In the rows, zero is written as 128.
Each path below is one point turned by a fixed rotation once a step. After each direction that follows a path, write how fast that rotation turns it, in degrees a step (0 if it stays still).
Each turn is a multiple of 5 degrees from 10 to 175, or 0.
Each row of a path follows its step; steps can be skipped.
path 1
step 0: [114 116 127 137 117 130 133 124 133 136 124 133 114 123 134 122 129 134
 132 128 132 122 132 128 136 131 118 122 134 130 113 132 129 119 123 128
 120 136 136 131 120 132 131 130 135 136 116 122]
step 1: [122 133 127 136 128 126 129 138 129 124 132 132 129 135 139 117 121 151
 128 121 130 131 138 131 139 134 136 123 126 120 124 130 126 126 114 122
 132 137 140 122 130 133 126 127 129 138 123 127]
step 5: [111 129 114 137 112 123 141 130 119 135 134 130 120 129 124 126 125 139
 131 130 131 132 137 130 131 124 125 116 123 124 123 135 124 124 131 131
 116 136 128 134 129 124 131 136 132 125 137 124]
step 7: [124 118 132 133 124 130 136 126 122 140 119 126 122 126 134 127 128 132
 138 132 127 125 129 134 142 134 136 129 127 114 129 120 115 128 114 131
 119 139 133 135 122 117 130 135 135 131 136 132]
step 9: [127 135 138 138 119 133 135 127 132 131 124 127 128 130 130 126 127 135
 139 118 137 130 131 127 139 132 118 127 133 130 124 125 135 121 117 129
 122 145 132 139 123 118 117 137 119 127 124 124]
step 13: [122 143 118 131 122 128 135 130 117 140 131 130 128 124 135 127 125 130
 127 131 131 128 135 132 125 135 124 126 127 129 132 118 136 131 128 134
 135 145 143 128 125 119 128 134 135 146 126 134]
step 14: [118 136 136 128 117 137 139 131 128 135 137 123 134 123 121 142 123 137
 135 122 127 132 134 127 128 138 132 126 124 123 125 127 125 124 128 125
 121 134 139 138 118 127 117 139 129 132 142 126]
step 17: [126 127 123 135 122 119 132 131 129 121 126 126 128 129 138 116 132 149
 124 129 137 135 135 127 133 143 130 117 126 126 114 123 130 128 116 127
 124 131 138 130 123 135 131 128 121 137 132 131]
step 20: [128 151 130 126 120 126 128 122 122 135 125 129 126 128 134 130 121 130
 147 120 132 136 135 132 127 124 131 115 139 126 129 121 133 134 115 125
 126 137 130 136 122 127 127 129 122 127 121 133]
[126 128 132 127 130 129 126 127 130 129 129 128 126 128 126 129 124 129
 126 128 130 128 127 129 128 131 127 124 128 129 128 129 129 127 131 128
 129 126 135 125 128 129 128 127 130 132 128 127]
25
[126 128 127 127 130 129 126 133 126 127 127 127 124 130 127 124 129 127
 127 131 131 128 128 126 129 128 128 125 126 132 129 130 128 128 127 128
 125 129 127 130 127 133 130 129 130 127 128 127]
65
[128 130 126 128 125 129 129 131 125 129 131 132 129 130 127 131 129 125
 127 129 130 125 131 129 126 128 131 127 128 129 130 128 126 127 131 128
 131 127 131 129 125 127 129 127 127 125 129 128]
40
[127 126 128 126 128 127 126 130 129 129 125 123 125 127 130 129 125 126
 131 127 128 127 128 129 125 127 131 127 129 128 130 129 126 127 125 128
 129 124 129 130 131 127 128 128 127 128 129 132]
85
path 2
step 1: [128 128 141 131 126 123 131 137 122 136 131 132 121 126 124 140 127 128
 133 127 121 132 129 121 121 119 126 133 142 132 126 127 124 133 128 140
 129 131 136 126 131 117 123 136 121 115 125 137]
step 3: [127 130 117 128 119 129 123 126 131 143 121 135 121 124 137 122 124 121
 122 130 137 126 138 115 121 129 136 134 133 132 125 128 127 125 131 120
 137 139 122 123 137 132 127 121 124 127 135 127]
step 4: [125 131 125 123 124 132 135 130 129 132 141 128 132 112 123 133 129 122
 136 140 128 127 126 116 118 135 116 120 123 123 134 118 136 130 117 130
 132 127 133 131 129 130 128 132 133 121 125 132]
step 5: [129 113 122 122 131 137 138 133 124 123 129 124 133 133 131 137 129 136
 126 116 122 126 131 129 128 137 129 128 132 124 126 119 119 131 123 125
 135 126 127 132 142 115 133 126 114 130 129 123]
step 7: [126 136 113 143 138 131 132 127 135 131 139 122 123 136 132 137 126 128
 132 137 126 140 125 127 122 141 119 126 133 123 124 133 129 124 128 124
 126 136 122 126 127 129 125 122 135 134 127 127]
step 11: [137 131 127 134 128 136 131 121 142 133 131 127 127 114 131 131 124 122
 135 131 136 128 138 134 122 118 126 132 132 134 117 122 131 133 130 123
 131 118 126 139 126 124 129 136 136 132 132 141]
step 12: [122 136 117 123 135 131 122 127 129 139 117 123 131 125 131 127 124 128
 126 129 120 134 118 113 119 135 126 132 136 130 125 128 115 118 127 126
 137 128 122 133 133 126 138 127 127 119 127 130]
step 19: [118 133 126 133 122 137 135 134 114 132 122 129 132 128 135 128 124 122
 141 132 126 126 131 117 130 133 124 127 135 135 120 143 132 136 130 124
 132 126 120 131 134 119 126 121 132 134 134 133]
step 20: [126 142 139 117 137 131 130 132 135 133 129 134 130 117 129 142 138 129
 137 127 133 123 128 136 116 124 129 137 127 125 135 122 126 127 123 132
 128 121 120 140 132 123 130 130 131 129 129 130]
[130 125 125 130 132 127 127 130 128 126 126 125 132 131 132 127 127 126
 128 131 125 129 128 130 127 130 130 126 130 125 129 129 130 130 128 127
 129 127 128 130 130 128 129 128 130 126 131 128]
155
[129 130 127 126 128 130 128 125 126 130 127 130 129 125 131 126 130 122
 130 127 129 125 128 126 125 128 130 126 126 129 127 129 126 130 129 127
 128 127 130 132 127 126 129 129 125 126 128 128]
45
[128 129 127 130 125 126 131 129 126 127 132 127 128 128 133 128 128 130
 129 126 129 128 128 127 128 127 129 124 126 123 128 128 129 126 127 127
 128 128 125 126 126 127 131 130 125 129 128 125]
35
[132 128 130 129 128 130 128 128 125 128 127 125 128 131 128 131 128 128
 131 128 127 125 129 128 129 124 128 130 131 129 127 128 130 129 124 126
 125 129 125 130 127 125 126 128 128 128 128 128]
80
[130 128 126 127 130 123 129 129 128 131 129 127 127 130 126 127 129 129
 130 129 125 128 129 129 128 129 131 127 130 129 125 124 125 127 130 127
 128 125 129 128 126 125 127 133 129 131 127 130]
70
path 3
step 0: [137 124 133 133 124 120 137 123 134 120 135 127 112 124 120 126 142 124
 131 124 134 119 123 136 117 120 125 113 131 127 134 125 133 122 128 131
 124 137 130 119 115 127 132 126 132 122 134 140]
step 2: [144 140 123 129 112 129 132 124 128 123 133 126 122 127 116 124 134 128
 134 125 130 132 130 129 138 130 121 133 134 133 127 124 134 121 140 124
 132 150 126 123 123 126 130 118 128 139 126 129]
step 4: [140 130 135 130 132 133 134 123 119 119 127 121 123 115 137 126 134 122
 131 124 123 135 124 131 135 126 123 129 140 128 123 111 122 121 137 139
 124 137 124 130 142 116 131 127 139 129 128 125]
step 5: [146 124 132 128 136 127 128 130 145 118 129 118 128 120 138 133 135 120
 129 119 126 132 124 131 127 136 124 131 134 119 133 118 137 135 117 127
 122 139 123 134 131 125 127 133 119 127 114 131]
step 8: [128 136 132 121 129 128 142 129 127 132 124 122 116 126 125 123 140 117
 140 124 125 130 136 134 129 115 128 125 126 123 131 124 136 115 133 116
 123 130 134 121 122 131 130 117 128 136 113 138]
step 11: [144 123 130 133 139 122 124 134 136 126 134 133 126 118 118 128 144 125
 130 119 133 125 129 121 127 143 120 140 118 124 130 114 135 124 134 127
 127 136 125 129 121 129 135 124 128 128 134 131]
step 13: [145 123 132 139 125 114 128 124 129 122 136 116 130 126 129 126 128 131
 123 118 127 119 138 134 133 129 121 130 140 131 129 115 126 120 132 126
 111 135 135 138 123 128 129 125 128 128 121 135]
step 15: [148 138 122 122 130 128 131 127 141 115 131 116 125 121 122 130 121 115
 133 118 135 124 129 128 136 126 131 124 132 133 129 119 128 124 127 135
 129 134 137 125 134 127 121 126 123 122 120 115]
step 17: [137 131 132 135 137 124 126 136 129 122 121 140 128 124 125 128 141 117
 144 119 128 117 123 131 137 118 129 130 126 120 125 116 131 118 133 138
 129 133 129 113 130 124 131 130 128 117 121 133]
[129 127 126 127 130 129 127 131 125 129 129 129 130 126 132 128 130 127
 130 128 129 129 127 127 130 129 130 132 127 127 125 127 128 129 127 132
 127 128 123 127 128 126 131 129 127 127 130 128]
55
[127 126 131 131 128 132 127 129 128 130 128 130 127 128 128 126 129 127
 132 127 125 127 127 128 130 128 125 129 124 128 128 125 128 129 131 127
 128 128 129 130 132 128 125 129 125 131 127 130]
115
[129 131 125 129 126 127 127 129 129 130 127 130 129 130 129 128 124 129
 128 129 131 131 127 125 126 125 126 125 128 126 128 125 127 129 131 132
 128 129 129 129 132 126 127 126 128 128 127 129]
135
[127 130 129 128 129 126 132 128 126 127 126 127 131 129 129 132 127 124
 128 126 129 130 129 130 127 126 129 128 129 128 129 127 130 127 128 128
 127 128 129 130 132 133 128 130 123 127 130 127]
40
[126 130 130 127 125 129 128 125 126 128 130 127 130 127 126 125 130 126
 126 128 129 127 127 128 129 126 132 128 128 125 127 125 127 129 125 129
 126 126 130 132 129 126 128 125 129 131 126 127]
70
[129 127 124 126 126 126 128 127 131 129 125 126 129 129 131 129 129 129
 130 127 125 125 129 132 126 129 131 124 125 129 127 126 129 128 127 129
 127 128 127 128 126 127 125 125 125 129 129 128]
145
